A single turn carries every row of the set below to another of its rows. Some are shown first; where does it send the rows asked next?
k_142: [-17  -5   7   3   7   8 -20   1 -15  -4  10  31]
k_399: [ 25  -1 -10  27  11 -11   3  -1  -2 -16  -8  15]
k_782: [-18 -14   7   0  18   2   2   1 -18 -15   1  27]
k_390: [-36   7   1  -4  10   5  15   2   1  -6   3 -30]
k_237: [ 26  -4  24 -13   1   9   9   6  -8  15  11 -16]
k_683: [ 15  -4   2  17   5 -14  14   1 -15 -22 -12  21]
k_204: [ 30  -5  21 -10   6  10  11   6  -7  13  10 -18]
k_495: [-29  10  -9   6  15   7  10   1   8  -1   6 -35]
k_411: [ 31  -5  20  -8   3  11   7   6  -6  14  12 -18]
k_235: [ -4 -15  -9  11  34   2   6   3  -8 -17  -3  14]
k_502: [-22 -19  -8   8 -24   1 -24   3  10   5  14  -4]
k_846: [ 30   4 -16 -18  -3  -9  17   6  18   6  -8 -10]
k_586: [ 11   2   4 -36 -21 -11  18   5   1   4  -4   4]
k_901: [ 29  -2  23 -10   0  10   4   6  -8  16  13 -16]
k_145: [ 27  -6  23 -12   3   9  13   6  -8  13   9 -18]
k_811: [-33 -30   3  -1 -23  -3  -6   4  -4  -7   7   0]
k_916: [ -3  24 -28  -5 -22   2 -10  -1  -2 -22  11 -26]
k_659: [-27  16 -11   8   6  10  -5   1  13   7  13 -31]
k_230: [ 18  -1  -4 -30  -7 -14  25   7   8  -2 -11  -6]
k_584: [-12  15 -16 -15 -22   0   6   1 -15 -32   5 -21]
k_485: [-26 -36  -5   3  -5  -8  12   7  -1 -15  -3 -12]
k_583: [  2  -7 -16  21  34   7 -13   1   6  -7   5  12]
k_2: [  1  20 -31  -3 -11   1   2   0   0 -27   7 -29]
k_504: [-10 -21 -23  20  -4   1 -18   5  22   4  10 -14]
k_32: [ -7  16 -26 -10 -11  -1  10   3 -10 -32   3 -28]
k_515: [ -2  -1 -10  16  16  10 -26   0   0   1  13  22]
k_389: [ 28  12 -15 -19 -15  -4  -1   4  21  14   1  -4]
k_439: [-40  12   7  -4  -3   8   6   1  -2  -1  10 -23]
k_900: [ 17  10  -2 -30 -27  -5  -2   3   9  14   3   6]
k_785: [ 12   7   5  17 -12  -5 -13  -4 -10  -8   2  29]
k_670: [  8  -2  10  12  -9 -12   3  -2 -17 -16  -5  29]
k_671: [-36  16   2   2  -3  11  -7  -1   6   7  15 -24]
k_285: [-10  22 -18 -15 -26   2  -7   1 -11 -24  11 -20]
k_36: [-14 -32 -21  15   7  -4   3   8  16 -10  -1 -21]
k_840: [ 23   6  -9  26   0  -7 -13  -2  -1  -5   0  23]

k_285 goes to k_32
k_782 goes to k_583
k_846 goes to k_900
Now find these:
k_485 goes to k_504
k_390 goes to k_659
k_840 goes to k_670

A single turn carries every row of the set below to another of its rows. Some are shown first; where does it send the rows asked next?
k_67: [-20 -30  -8  -9   9  24 -22  16 -23 -18  46  -9  -7   3 -22  34   5 -14
  -1 -25 -17  12 -19 -13  -3 -22  -3   4 -45 -35  13   3  25   2  -9   6
   0 -13  19  16  19 -43   0  28   9 -16  -8  -9 -15  21  10   6 -27   4
  19  10]
k_884: [-20 -28 -13 -11   7  17 -17  14 -21 -18  38 -13  -9   0 -24  33   2 -10
  -4 -28 -18  10 -17 -12  -3 -22   1  -2 -41 -37   7   4  27   2  -5   3
   3 -21  15  21  22 -37  -7  26  -2 -21  -8  -4 -16  25   5   9 -34  -3
   8   3]
k_679: [-23 -35 -10 -11  10  19 -19  13 -20 -14  41 -11 -10   4 -20  37   6 -13
  -4 -27 -26  13 -11 -14  -2 -23  -7   2 -40 -32  17   7  28   4  -8   6
  12 -15  19  12  26 -43  -2  27   2 -14  -9  -7 -14  26   7  10 -25   0
   8   0]
k_830: [-14 -16  16  -9 -28   0  29 -55 -23 -18  68   6 -14 -17   3  12  21  24
  -1  17  -6 -21 -20   0  13   4  11   3 -41 -39   9 -42  22 -18   1  33
  21 -17  18   1 -13 -24 -45  31  47   5 -16  13 -25  14 -25  -8  -4  27
   7  14]
k_92: [-26 -31 -11 -12  -3  10 -25  14 -13 -10  24  16   2 -10 -39  45 -16 -16
  17 -22  -9  19  -2   0   4 -41  18   6 -42 -18  15  -4  15  16  -2  14
  15 -25  10  17  15 -34  -9  39  -7  -8 -14  -1 -11   2  17   5 -34  13
   9 -10]
k_62: [-29 -33  -7 -14   1   5 -16   9 -17 -12  37  14   6   4 -35  53  -5 -12
  19 -15 -22  21  -4  -8   4 -43   6  16 -38 -18  25  -8  17  23  -7  14
  21 -21  14   0  14 -39   0  32  -5 -17 -17  -9  -7  12  28  -5 -23   7
  13   1]
k_892: [-27 -17  -6 -20  -4   8 -21   9  -5  -8  31  14   4   7 -30  39 -10 -16
  20 -22  -9  27 -10  -4   8 -43  21   8 -37 -22   9  -3   9  15   0   9
  13 -20  17  14  19 -33  -6  40  -2 -14 -10  -5 -11   0  29   4 -35  13
  17  -6]
k_684: [-25 -15  -3 -10  -5  24  21 -51 -34   9  43  42 -32 -51  23  11   6  -3
  34  14  -5 -10 -19  14  -6  -3  14  -2 -25  14  -1 -39 -10   3 -35  37
  18 -21  41 -10  26 -22 -25  40  29   2 -31  21   2 -23   0  -2 -14  14
   8   5]
k_889: [-29 -17 -16   3 -28  11  27 -35 -22   9  38  20  -9 -27 -36   0  28  13
   6  -8   4 -12  34   4 -13  13   9  13 -20  13  24 -35  13 -21  -7  25
  17  -3  15 -37  15 -18 -19  52  37  19 -11   4   0 -15 -29 -16 -20  16
   4 -11]
k_267: [-32   8 -18 -20 -24   8  53 -43 -11  17  47  14  -7  -7 -22   1  38  21
  17  -6  -3  -6  12   5 -12   8  22   7 -12   9  -4 -35   1 -13 -12   2
  12 -20  27 -37  15  -2 -22  45  15  -4  -9  -7  -6 -11 -24  -9 -33   8
   3  -4]
k_3: [-27 -10 -13  -1 -19  27  29 -27 -28   6  56  20  -3 -31 -33   2  26  11
  14   3  16 -11  13  13 -18  12  17  14 -33   9   8 -41   6 -18 -17  18
  -7 -13  21 -32  -4  -9 -16  50  41  12 -12  -3 -10 -21 -32 -21 -22  22
  23   8]
k_257: [-33   1 -12 -13 -26  15  49 -33 -24   6  60  11 -10 -18 -36   0  32  16
   6  12   6  -8  10  15 -15   7  18   7 -24  -2   3 -46  20 -18   1  12
   0 -23  30 -28   4   6 -19  46  25  -8 -14  11 -20  -9 -24 -33 -30   7
  15  -1]
k_359: [-19 -30 -12  -7   7  20 -27  14 -19 -17  33  -8  -8  -2 -22  30   1 -13
  -1 -34 -15  11 -13 -14  -1 -20   0   1 -42 -31  11   8  22  -1  -9   7
   5 -12  13  20  25 -45  -6  29   6 -10  -6  -8 -10  19   5  16 -31   4
  11   1]
k_742: [-30 -10   0  -5 -22   7  22 -55 -34  -2  46  35 -36 -40   8   3   9   1
  18  20  -6 -11 -12   9  -2  -4   5   0 -17  -1  12 -44  11  -1 -10  48
  23 -14  43  -9  36 -23 -22  42  34  -8 -32  45  -1 -13  17 -28 -14   1
  11   0]
k_688: [-20  -9 -15  -6 -16   9  26 -58 -38   1  34  38 -28 -53  13  11   7  10
  35   6  -1 -20 -19   5  -9  -1  14   2 -14  11  -3 -42  -8   7 -35  34
  18 -24  32  -7  25 -25 -27  33  21 -11 -30  23  10 -15   4  -5 -18   3
   3  14]
k_650: [-27 -33 -12 -16   1   7 -12  12 -19 -12  33  12   4  -7 -41  52 -10 -12
  17 -14 -16  18  -7  -1   1 -43  14   8 -40 -21  17 -11  21  22  -4  10
  15 -33  12  12  11 -29  -7  30 -13 -21 -17  -3 -13  11  20  -3 -30   5
   8  -2]
k_433: [-10  -8   6 -18 -26  -4  38 -61 -15  -8  54   6 -14 -16  12  15  22  31
   9   4  -8 -22 -22  -2  13   4  22  -4 -32 -33  -7 -36   7 -14  -8  20
  28 -26  15   3  -8 -20 -55  26  28   2 -13   1 -19  14 -32  13 -14  24
  -7  10]
k_599: [-10 -22  15  -6 -23   9  16 -53 -19 -10  55  14 -13 -27  11  12  16  19
   7   4   0 -20 -14   1  13   8  16   3 -45 -27   7 -32   5 -20 -12  33
  23 -11  12   2 -12 -32 -49  35  53  25 -13   0 -17   2 -35  14  -4  41
   3   8]
k_665: [-21 -22  -8 -15   9  20 -20  11 -15 -13  41 -11  -7   9 -15  32   7 -12
   2 -31 -19  16 -19 -14   0 -23   1   0 -40 -33   5   9  20   2 -10   1
   5 -14  19  16  25 -41  -2  29   4 -16  -6 -13 -12  21  10  15 -31   2
  14   3]
k_880: [-26 -22  -4 -14  -4   8 -24  10 -14 -16  39  14   7   6 -35  43  -8 -15
  20 -17  -8  23 -12  -7   5 -42  13  16 -41 -23  18  -7  13  18  -3  14
   9 -17  15   8  10 -40   1  37   6 -17 -13  -8  -9   5  32  -8 -27  12
  26   6]
k_821: [-39 -12  -6 -15 -14  19  41 -35 -13  22  53  20 -12  -6 -15   7  39   8
  10   4 -15   2  27   8  -9   8   9  10 -21  17  17 -30   8 -17 -11  17
  24  -8  33 -50  22  -8 -15  50  28  16 -13  -5  -9 -12 -25 -10 -20  18
   2 -20]
k_660: [-19 -13  22 -23 -20   2  32 -61  -8  -1  65  10 -18   0  25  16  28  19
   5  11 -22 -10 -15  -2  21   2  12   0 -35 -30   7 -29   7 -17  -6  27
  37 -12  27 -11   2 -24 -45  33  41  15 -13  -1 -21  11 -22  11  -4  33
  -2  -2]
k_769: [-32 -11   6 -14  -9  21  24 -50 -30   8  52  38 -37 -38  21   7   9  -6
  25  24 -10  -2 -18  17   0  -6  10  -4 -25   5   3 -40   1   0 -18  42
  21 -18  51 -11  33 -16 -22  44  32  -2 -33  34  -7 -18  11 -16 -15  11
  12  -4]
k_470: [-24  -8 -12  -3 -25  -2  25 -62 -36  -3  33  35 -31 -43   7   5   9  11
  26   7  -7 -19 -10   0  -5  -2   6   2  -7   5   9 -43   4   4 -21  43
  29 -17  33 -10  36 -29 -25  37  26 -12 -31  35  10  -8  13 -18 -16  -4
   1   7]
k_881: [-14 -27   9  -6 -28  -8  24 -62 -18 -10  48  11 -16 -19   8  16  22  26
   0   1 -18 -23   0  -8  14   7   6   3 -31 -27  20 -32  15 -17  -7  36
  44 -10  10  -8   1 -35 -49  31  41  19 -16   5 -11  17 -30  10   0  27
 -13  -1]

k_257 goes to k_821
k_880 goes to k_892
k_684 goes to k_688
Now find these:
k_660 goes to k_599
k_665 goes to k_359

A single turn carries every row of the set below to another of its rows. Some are shown first; where does it send the rows asked next?
k_94: [-21  -8 -34  34   3   6  -1 -23   5   1 -11  -5  -5   1   0  34 -19  -4
  -6   4  20 -10 -12 -38   1  15  17  15  -5  -3   6  -8  -3 -34  32   0]
k_746: [-11   5  -1 -18   1  -6   8  27  19  -4   7 -11   1 -14  -4 -17  -7  -6
  -6 -17   5  -6  18 -18   0  11  -5  19  -3   1 -10  -1 -34  11 -28 -28]
k_254: [ 33  -8  -8   2  19 -23 -22   5  -1  13   0   4 -10 -17  18 -13 -33  12
 -10  16   1  23  16 -15  -5  -1  20  27 -10  -7 -13  -4  -1 -11  20  13]
k_968: [ 17   0  -7  45  19  -2   4   3  20   1 -25  20  19  21  -2 -10   0  -8
  -4 -10   3  12   2  -6 -19  -5 -17  20   2 -11 -18 -25 -19 -18   0   4]
k_275: [-16  -6   3  27  11  -1   0  49  19  -7   5 -14  16  -4  -3 -15 -22  -7
  -9   4   2   3   6 -10 -10   6 -16 -17  38   0   2  -5  33   5  32  -2]
k_486: [-28  -3   1  36   8  13  22  28  -9 -14   5 -15 -15 -10  -4   8  -6  24
 -13  12 -12 -32  16 -19  -4  -1 -22  -2  -2  -8  25 -19   0 -26   3 -18]
k_246: [-19  -3   5  30   9  -3  -4  49  14   9   5 -16   5  -1  10 -10 -14   9
 -14  -2   5  -1   8 -10 -18   6  -8 -22  34   3   3  -9  32   7  35  -6]
k_214: [-17  -3  -2 -20  -1 -11  -1  27  16   3   1 -14  -2 -13   0 -15 -10   6
 -11 -12   6 -15  11 -15 -13  20   1  10  -8   4  -4  -1 -36   5 -33 -24]
k_720: [-13 -22 -30 -20  -3   0  -8  -4  22 -14   3 -13 -15  -7  -4 -18 -25   5
  12  -7   8   7   2   1 -13   9 -11 -14 -32  -5   9 -15  36  -7  44 -10]
k_452: [ -3   6  -6  55  -4 -16   4  -3  21  13 -23   7  11  12   1  -3   1  -2
 -21   4  -2  -8   7  -9 -34  15  -9   5 -21   6 -15 -11  -5 -27  -6   6]
k_131: [ -3  -9  -6 -30  -2   4   7 -33  12   2   1  -5  15   5  13 -16   2  19
  -9 -21 -13  17   1   8  -9  -8  -3  -5  23 -12 -16   8 -10 -23  19 -16]
k_343: [-16 -10  10  24  30  12  21  28 -14 -23  -1  -9  -8 -10 -16  -2  -9  16
   0   0 -11 -17  17 -21   3 -11 -20   2  11 -22  16 -31  -1 -29   1 -16]
k_322: [-19  -7  -3  30   6   3  -4  51  19   1   6 -14  11   0   8 -10 -20   2
 -13   7   4  -2   2  -6 -16   8 -15 -18  35   4   8  -5  29   9  34  -2]
k_345: [ 28  -8  -8   6   8 -28 -18   1   4   4   0   0  -4 -24   8 -13 -39   0
 -13  29  -7  18  18 -18  -3   9  17  25 -18   0 -14   6   8 -17  16  18]
k_768: [-17  -3  10  28  15  -6  -1  47  15   3   5 -15  11  -5   0 -14 -16  -2
 -10  -5   3   4  11 -13 -13   3  -8 -21  38  -2  -3 -10  35   4  34  -5]
k_213: [  6 -31  -2  13   9  11  -8   9  -4 -21  20  -1   7  -6 -19 -19 -16   9
  -1  -5  -5   2 -28  -5  -6 -21  21  17 -13  21  15  32  13 -28   2 -17]
k_919: [ -7  -7 -26 -13  -3   3   1  -5  20  -5  12 -11 -18  -6  -1 -16 -11   3
  14 -24   9  15  16  -6  -2  -4  -9  -7 -28  -7   1 -17  36   0  52 -18]
k_704: [-15  -5 -10 -21 -25   1  11 -36  19  -5   5 -12  19  -2   8 -11  -3  10
 -17  -2 -19   3   2   7 -12   9  -8 -11   8   2 -12  25   0 -28  15 -12]
k_465: [ 34   1 -18  11   6 -11 -17   5   5  15  10   5 -13 -14  27  -6 -27  12
 -14  20   0  22  19 -16   1  -4  12  34 -12   1 -10   3  -6  -1  27   9]
k_462: [-17   5   3 -16  -2 -13   7  25  16   3   7 -16  -2 -17  -4 -15  -5  -2
 -11 -16   4 -11  20 -20  -6  18   1  11  -9   4 -12   1 -30   6 -31 -28]
k_707: [ -8   2 -12 -19 -21   9  13 -35  17   4  10  -8  12   4  18 -10   7  18
 -16 -15 -15  10   7   6  -6  -5  -8  -2  15  -2 -14  19  -8 -19  21 -19]
k_697: [ 29   3 -18  15  -4 -16 -12   2   9   5  11   1  -6 -22  17  -7 -33  -1
 -16  32  -6  16  21 -18   2   5   9  32 -20   7 -11  14   3  -7  21  12]
k_631: [  4 -16   4  21   6   7  -4   6  -8   0  28  -2  -6  -4  -9 -14   1  21
  -6 -23  -2   3 -14 -13  -7 -30  31  15 -14  23   8  29  15 -21   9 -27]
k_366: [ -9 -16  -4 -33  -7  -3   5 -34  14  -7  -5  -9  21  -2   4 -17  -9  12
 -10  -8 -16   9  -3   9 -14   6  -3 -12  17  -9 -13  13  -3 -33  11  -7]
k_417: [ -5 -19 -27 -22   5   4  -5  -2  20 -14   4  -9 -14  -4  -5 -21 -21   1
  19 -19  10  16   7  -2  -4  -1 -11  -6 -24 -12   5 -21  34  -4  48 -13]
k_410: [-24 -14   3  27  18  12  19  29  -9 -28  -3 -12  -5 -11 -15   1 -16  15
  -5  15 -13 -26  10 -16  -3   1 -25  -2   5 -15  25 -22   0 -31  -2 -12]
k_226: [-13  -4  -6 -21   4  -3   1  30  18  -5   3 -11   1 -10  -1 -17 -12   0
  -7 -11   6  -8   9 -13  -6  14  -7  18  -2   1  -4  -3 -39  10 -31 -25]
k_700: [-11 -10 -23  26  21   3   2 -22   0  -5 -14  -1   0   0 -11  26 -19 -12
   3 -12  20   3  -8 -42   9   4  20  19   8 -16  -5 -19  -2 -36  33  -2]
k_800: [ 11 -24   7  14  17   7  -5   7  -8 -13  22   0   4  -5 -21 -20  -7   9
   2 -21  -3  10 -18 -12  -2 -31  27  19  -8  14   6  25  15 -26   4 -22]
k_992: [-16  -1 -27  34   9   3   3 -22   0   8  -8  -4  -9   1   0  32 -12  -3
  -3 -12  21  -3  -5 -43   7   6  23  16   1  -8  -3 -16  -3 -32  37  -5]
k_937: [-21   1   8  33  19  13  24  27 -13  -9   7 -12 -16  -9  -7   5   0  25
  -7  -3 -10 -22  23 -24   2 -13 -18   1   6 -16  17 -27   0 -24   7 -22]
k_274: [-16 -16 -31  26  13   5  -2 -20   5 -12 -17  -2   4   0 -11  26 -27 -13
   0   4  19  -4 -16 -37   5  14  15  17   2 -10   3 -12  -3 -38  29   4]
k_559: [  8  18  -4  59   2  -8  13  -2  22  13 -13  13  12  15   0  -5  12  -8
 -14 -11  -1   5  17 -14 -18  -1 -13  15 -10  -1 -24 -16  -9 -17   4  -2]
k_672: [ -1 -23  -4  21  -2  10  -8   7  -4  -6  26  -5  -2  -4  -8 -11  -7  20
  -9  -6  -4  -4 -23  -6 -12 -21  24  13 -20  29  18  35  13 -25   6 -22]
k_394: [-15  -9 -30 -11 -12  -1  -2  -6  20  -4  11 -16 -20  -8   1 -13 -15   6
   8 -13   7   5  12  -4 -10   7  -8 -13 -36   0   6 -11  40  -4  48 -15]
k_732: [  5 -11  -8  43  13 -11  -5   2  20   1 -34  13  18  18  -1  -9 -10   0
 -12   6   2   0  -7   0 -35  13 -15   8  -9  -4  -9 -19 -15 -28  -9  12]

k_704 goes to k_707
k_226 goes to k_214
k_345 goes to k_697
Now find these:
k_631 goes to k_800
k_94 goes to k_992
k_394 goes to k_919
k_732 goes to k_452
k_410 goes to k_486
k_246 goes to k_768

